Each row is where one point has got to under a steady rotation. How many ticks took it there?
The counts run from 0 to 465.
[ -2  19 -30   9 -37  14  23   3   1  45   6  38 -26 -35  62  15 -20   6
 -34  25  -4 -22  -4  25 -28  13 -26   1  21 -30   7 -13  17  10 -12  16
 -35  28 -28  19 -15  14 -21 -19 -25  19  24  37  20  13  14  -2  -9  34
   0  12 -15  -8 -12  -8   1  37 -11   0 -16   5 -19  64 -46  23]
423
[-14   4 -36 -14  -2   9  10 -19   4  48  23   3   3 -19  74  42 -23   0
 -17  -2  -9 -28  21  34   7  27   3 -16   3 -39   5 -17  24  39  -5  14
 -11  20 -23  -1   7   0   4 -16 -22  13  17 -17  33  16   7  15  -9  33
  16 -13   0  17 -21  29  -7   4 -45 -24 -20  11   6  50 -35  46]
228
[  3   0 -33  -5 -28  -2  24   1  19  29  23   7 -13 -34  59  -5 -10  11
 -18   6  20 -41  -8  22 -24  -3  19  19  33 -31  -2 -31  33  24 -58  22
 -14  31 -25   7 -26  -4  23 -17 -27  46   9   1  42   5  20  26  16  18
  -4  -8  -2  10 -34  11 -18  49 -12 -13 -14   2  13  54 -23  38]
57
[ -3  28 -43  43   3   2   5  -3  10  47 -10  29 -17 -15  69  32  -3  -3
 -15 -13   6 -39  11  25 -12   4 -17   3 -20 -47  -1 -14   7  38 -12   5
 -15   8  11  31  -9 -12  10 -21 -25  -2  23  25  25   4   7   5  -1  56
   5 -10 -17 -11  18   4 -23  -1 -17  -3  10 -15  -4  76 -27  51]
351
[ 35  16 -32  35  12 -23  16   0  11  42  10  12  -2 -13  58  26   9  19
   0   3  25 -29 -14  20 -22 -27  -7  16  17 -42   5 -25  13  24 -21   8
 -28  -2  11  14   3 -18  32 -34 -28  15  26  23  -2 -13   7   0  18  35
   4 -21   4  -9 -26 -11  -8  25 -38   7  21  22 -29  61 -13  57]
136
[ 18  17 -33  32  25 -14   9  -4  11  43 -14  35 -13 -14  43  22  17  45
  -7  -2  -2 -26 -44  13 -23 -28  -2  22  28 -21   8 -46  27  15  -7   7
 -38   4   4  26   2   2  41 -37 -35  46  27  31  13 -16  -8  34   3  22
  -2 -11 -17 -25 -12   1   9 -11 -20  29  19  -2  10  45   3  24]
131
[ -6  -4 -51  17   8 -21  11 -22 -29  31   3  34  -5  -7  49  37 -19  -6
 -23  -6  12 -24  26  37  -4 -30 -23  15 -26 -21   8 -40   3  33  -5  12
 -19  20 -11  31   3   0  -5  -7 -40 -38  15  32  16  15  11 -19  34  36
  16 -29 -10 -10 -17  32 -14  -3 -42   2  -2   9   4  65 -25  37]
89
[-18   5 -59  15  -1  -3 -21 -23 -13  34   3  52 -37 -22  37  41  -9  15
   8 -15 -11 -20   3  30 -17  28 -17  14  20 -19   9 -37  32  47   6   9
 -19  22 -25  43  -8  28 -18 -13 -16  19  27  29  17  20  -7  13  17  33
   4   3 -32 -17   5  13   0  -3 -41  21 -12   1  19  50 -23  31]
359
[-32 -11 -42 -20   7  15 -12 -32  -5  40   0  44 -25 -23  63  42   0  25
  -6 -18 -28 -30   6  25   1  24   6   1  29 -15  -2 -37  41  43  18   6
 -17  28 -36  10   6  21   6  -9 -25  32  22   1  31  15  -3  39  -6  15
  14  -6 -14  -1  -2  37   1 -27 -39  11 -21  -3  37  36 -19  16]
233
[ -3 -18 -16 -35  -6   6  36 -21 -10  45  14  21   8 -28  66  19   3  33
 -30   4  -5 -13   3  16  -7 -38   0   1  35 -19  13 -43  29   5 -16  19
 -25  26 -36  -5  20   1  19 -27 -52  13  16  10  12  -1   2  12   6 -17
  10 -22  10   7 -41  37  -2   6 -51   5 -18  30   5  36 -21  18]
446
[  9   6 -49  31  23 -17  13 -20 -27  33 -15  38  -3  -9  50  45 -22   2
 -26  -6  11 -22  13  24  -4 -30 -26  19 -29 -23   8 -38   4  26  10   7
 -34  17  -2  34   4  -1   4  -8 -39 -26  28  33   5  10   4  -6  22  33
  18 -26 -13 -13  -2  35  -3 -15 -45   9   5   3   3  61 -28  21]
88
[-18 -10 -40  17  38  12  28 -23  13  29 -11  29  -3 -17  41   5   3  20
 -36   4  -9 -35 -12  34  -9 -25  10  26   2 -13  32 -60  24   4 -31 -10
 -37   7 -10  31  12   3  32 -15 -33   7  15   8  32  15 -13  32  19  13
   0 -25 -15 -14 -16  33  11  10 -10  12  17 -29  54  44 -12  12]
336
[ 11  12 -48 -19  22  -7   4 -12 -19  57 -27  24  -3 -18  36  31  -9  52
 -15   7   4  -9 -41   6 -14 -15 -11   8  29 -18 -10 -41  46  20  19  22
 -40  42 -24   9  -1  13   5 -25 -38  48  37   7   3  16  12  23 -17  11
  14   0   0   9  -5  31   7  -6 -55  17 -14   6  10  39 -16 -11]
438
[  2  -8 -37   8 -32  -1  12 -12 -11  16  11  32 -25 -34  65   8 -29 -13
 -42   9  25 -58  15  30 -11  -6  -2  21  -9 -28 -19 -18   5  26 -27   6
 -31  22 -16  17 -28  -6   4  -2 -32   5  16  13  44  10  37  15   8  38
  -3  -8 -15 -11 -17  33 -15  23   4 -29 -22   4  14  52 -18  32]
45
[-10  -7 -56   1   4  -5  -9 -21  -4  11   4  32 -27 -27  34  10 -15  25
  -6   3   7 -51 -31  28 -15  13  21  39  26 -11 -11 -41  38  28 -25   5
 -36  31 -25  26 -39  16  13  -2 -18  47  19   4  33  14  17  42  14  26
  -1   7 -27 -12 -14  24   8  19  -8   2 -14 -11  50  34  -8   8]
52
[  5   4 -57  -7  -9 -21  -1  -5 -13  41   6   2  -3 -18  41  32 -31  13
   5  -2  26 -18 -16  23 -20  13  -8  12  13 -27  -4 -30  43  46 -20  41
   2  49 -20  17 -29   1  -3 -11 -18  39  18   2  23  25  16  -2   7  32
  10  -2  -7  19 -15  13 -24  29 -54 -10 -25  16  -1  59 -28  34]
431
[  3  13 -28  -7  34  -2  30 -19   5  57   8  21  18 -12  55  46   3  42
 -16  -1 -22   0 -20  18  -2 -14 -10  -1  35 -27  16 -43  32  11  11  11
 -37  18 -12  -1  29   4  16 -33 -34  25  35   9   0   4  -7  15  -7  10
  19 -19  10   9 -34  20  21  -2 -60  15   2  18 -13  37 -19  17]
15
[ 10   4 -38   5  -4 -17 -24 -23 -11  19   6  42 -24 -19  53  41   6  39
  11 -17  -4 -46 -16  13  -2  -7   5  34  42 -18 -29 -30  30  36  17   6
 -35  15 -20  19  -8   2  18 -19 -39  33  31  11  17 -16  15  40   5  21
   6   0 -16 -16 -12  29   2 -25 -34  20 -12  23  20  22   6  23]
245
[-26   3 -40  25  26  23  10 -21  14  35 -11  47 -31 -18  55  23  14  14
 -19 -14 -28 -37   5  29 -11   6   0   2   5 -13  27 -51  27  20  -8  -8
 -32   3 -16  41   7  21   8  -8 -24   3  15  29  29  13 -27  24   7  22
   1 -14 -25 -26   9  13   9 -12 -11  20  13 -22  31  56 -29  32]
347
[-22  10 -59   8  45   6   2 -23  -3  44  -8  15   2 -14  41  54 -25  13
 -17  -2  -8 -20 -15  28   7  21  -4   0  -5 -22  12 -37  33  44   0   2
 -28  25 -18  17   1  17   2  -6 -13  29  29  -6  28  41  -8  19  -4  34
  19  -5 -16   9  -2  35   6  -3 -49  -7  -1 -17  34  54 -27  17]
223
[ 14   7 -17  -8 -16  -4   1 -18  -4  43  19  25 -10 -26  87  46  -3  23
 -12  -5   0 -41  17  24  -2  10  -4  -2  28 -45 -25  -5  21  36  13  13
 -19  13 -12 -11   0 -12  16 -27 -35  26  24   4  25 -24  23  26 -16  35
  11  -2   1  -5 -21  25  -8 -16 -36  -6 -24  37 -13  29 -14  36]
240
[ -8  -3 -56 -11  21  -9  -7 -28 -10  34   4   8   0 -15  58  40 -35   4
 -13  -4  15 -40   3  25  16  11   4  13  -7 -26 -21 -27  30  50   1   6
 -14  33 -16  11 -14   6   5   0 -24  24  18 -21  45  26  19  30  -8  36
  14  -1 -10  10  -7  53 -20 -10 -40 -19 -22   1  34  46 -13  20]
168
[ -6   0 -52  -2  18  -5   3  -7  16  38  -8  19 -13 -22  33   5   4  42
   1  -7   3 -26 -40  20 -27   1  25  23  45 -13  17 -53  52  25 -22  14
 -22  28 -26  24 -12  12  24 -27 -28  58  15   9  19  12 -11  35  14   9
  -1  -5 -10  -2 -10  12   7  19 -34  20  -1 -13  30  43  -6  17]
63
[ -3  -3 -15  -3  17  -5  20 -36 -14  39  40  31   4 -14  67  57   5  16
 -20   2 -28 -23  26  32  15  -6  -6   3  28 -28  17 -28  21  16   7  -3
 -42   5 -19   1  31   1   4 -24 -28 -12  28   6  16  -5   1  15  14  18
  23 -32   7   6 -40  31  22 -10 -50   1  -2  31  -5  38 -17  42]
25
[  8  20 -36  10  -4  -2 -15 -20 -20  44  -6  49 -28 -23  63  54  -7  31
  -4  -3 -15 -28  -9  14 -12   5 -22   5  29 -28 -17 -18  25  34  35   7
 -36  21 -26  15  -4  21  -7 -20 -33  25  43  28   8  -6   5  21 -18  33
  13   5 -17 -21   4  20   3 -32 -34  24 -14  15   3  34 -14   9]
301
[  4  -1 -37  11  14 -18  28 -13  -2  42  21  22   2  -8  53  35   5  14
  -2 -12   3 -13  16  32 -12 -28  -8   9   8 -30  23 -43  25  31 -33  17
  -6   4 -16  21  18 -12  20 -30 -32 -20  12  20   9   3  -4 -16  37  20
  11 -31   4   9 -34  11 -10  16 -66   9   9  20 -13  64 -17  58]
79
[  1  -2 -31  -3  -4  -3  26   3  19  45  14   4  -9 -22  62  10  15  20
  -9  -5  16 -15  -4  21 -24 -17   8  14  23 -36  18 -43  39  30 -44  25
   0  21 -14  16  -4 -13  36 -34 -35  32   5   7  25   0   0   3  21   6
  -4 -23   4   5 -27  -1 -19  35 -33   7   6  12  -6  64 -20  57]
68
[-12   9 -30   1 -30  18  11 -11  -2  34  17  42 -28 -31  52  15  -8  18
 -24  16 -17 -22  -7  22 -31  24 -20   3  33 -25  12 -17  29  15 -18  18
 -37  35 -39  24 -12  32 -29 -12 -22  22  31  34  20  18   6   4   2  27
   6   6 -20  -1 -14  -6   8  38 -17   5 -19   2  -6  48 -47  22]
424
[ 37   5 -33   3 -17 -26  25  -5 -22  30   2   9   2 -22  49  17 -26  17
 -29  19  39 -41 -12  11 -19 -53  -3  29   5 -31 -26 -29  14   6 -16  18
 -42  28 -12  -4 -19 -20  20 -18 -48  22  16  16  16  -8  41   9   6  28
   1 -15   5   0 -33  39  -5  24 -26 -19 -15  19  -6  45 -12  16]
318
[-13   2 -33  12  16   3  19 -29 -14  39  13  53  -8 -14  39  41   9  26
 -21   4 -27  -7  13  31  -9 -21 -24   6  23 -12  34 -47  17   6   3   0
 -41  12 -29  31  31  15 -10 -15 -36 -19  32  36   2   7 -16   1  27   9
  14 -23 -11 -16 -21  15  24  -3 -53  28   5  14   0  44 -27  28]
84
[ 21   5 -22  -4 -28  -6  11   2   1  39  -6  26 -15 -28  81  15  -5  15
 -17  -6  23 -57   0  12 -12 -28  10  17   3 -39 -37 -11  22  32 -13  15
 -10  15  -1   2 -13 -23  43 -19 -49  26  24  14  35 -20  29  35 -11  31
 -13 -12   0  -6  -5  35 -31 -10 -17  -4 -12  10   7  46   2  27]
181
